0: [ 0.55 -0.55  0.16 -1.18  1.90  0.34 -1.36 -0.30 -0.01]
1: [-1.13  0.89 -0.40 -1.34 -0.49  1.24 -0.16  0.54 -2.33]
2: [ 0.12 -1.02  1.48  0.35  0.27  1.01 -3.41 -2.00 -0.51]
3: [-0.85 -0.32 -0.96  0.25  1.23  1.15 -0.34 -0.28 -1.14]
4: [ 0.09  0.73  1.05 -0.04  0.63  0.57  0.61 -1.42 -0.26]
5: [ 0.37  0.78 -1.35  0.94  0.63 -0.43 -0.17  0.24 -0.31]
6: [ 0.45  0.67 -1.15  1.03  0.56 -0.48 -0.03  0.91 -0.39]
7: [ 1.62  0.42  0.99 -2.45  1.24  0.00 -0.09  0.22  0.27]
8: [ 1.54 -0.85 -0.05 -0.77  0.23  0.94  0.14 -0.52  0.21]
9: [ 0.23  0.73 -0.16 -1.38  0.62 -0.03 -0.66 -0.46 -0.17]
10: [ 0.95  0.49 -0.38 -0.10 -0.19 -0.04  0.50  0.76  0.04]

[ 0.02  0.10 -0.80  0.20  1.17  1.13 -0.49 -0.60 -1.22] -> 3
[-2.36 -1.60  0.26  0.02 -0.22  0.08 -0.98 -0.07  0.88] -> 3
[ 1.86  1.38 -0.33 -1.19 -1.62 -0.85  0.91  1.02  1.75] -> 10
[-1.13 -0.71  1.61 -1.30 -2.14  0.60 -0.20  1.86 -1.02] -> 1
[-0.47 -0.35  1.46  2.51  0.68 -0.33  0.05 -1.54  0.53] -> 4
[ 0.67  0.32 -0.95 -0.33 -1.67 -0.85 -0.09  0.90  0.14] -> 10
[ 0.61 -0.72 -1.71  0.65 -0.36  0.02 -0.87 -0.57  0.03] -> 5
[ 0.38 -0.89 -2.33 -0.24  0.94 -0.06  0.33 -0.49  0.61] -> 5
[ 0.25 -0.11 -0.17  0.88 -0.14  0.63 -1.21 -0.77 -0.87] -> 3
[ 0.82  1.36  1.76  0.36  0.87 -0.29  0.76 -0.43 -0.75] -> 4
[-0.41 -1.07 -0.30  0.45  2.04  0.05  0.46  0.18  0.35] -> 3
[-0.51 -0.88  1.76  2.02  0.67 -0.15  0.12 -1.86  0.86] -> 4
[-1.30  0.56  0.65 -1.16 -0.69 -2.10  1.25  1.84  0.56] -> 10
[0.28 0.82 1.24 0.12 0.06 0.05 1.07 0.66 1.19] -> 10
[ 1.03  0.45 -0.80 -0.99 -1.59 -0.49  0.14  1.02  0.88] -> 10
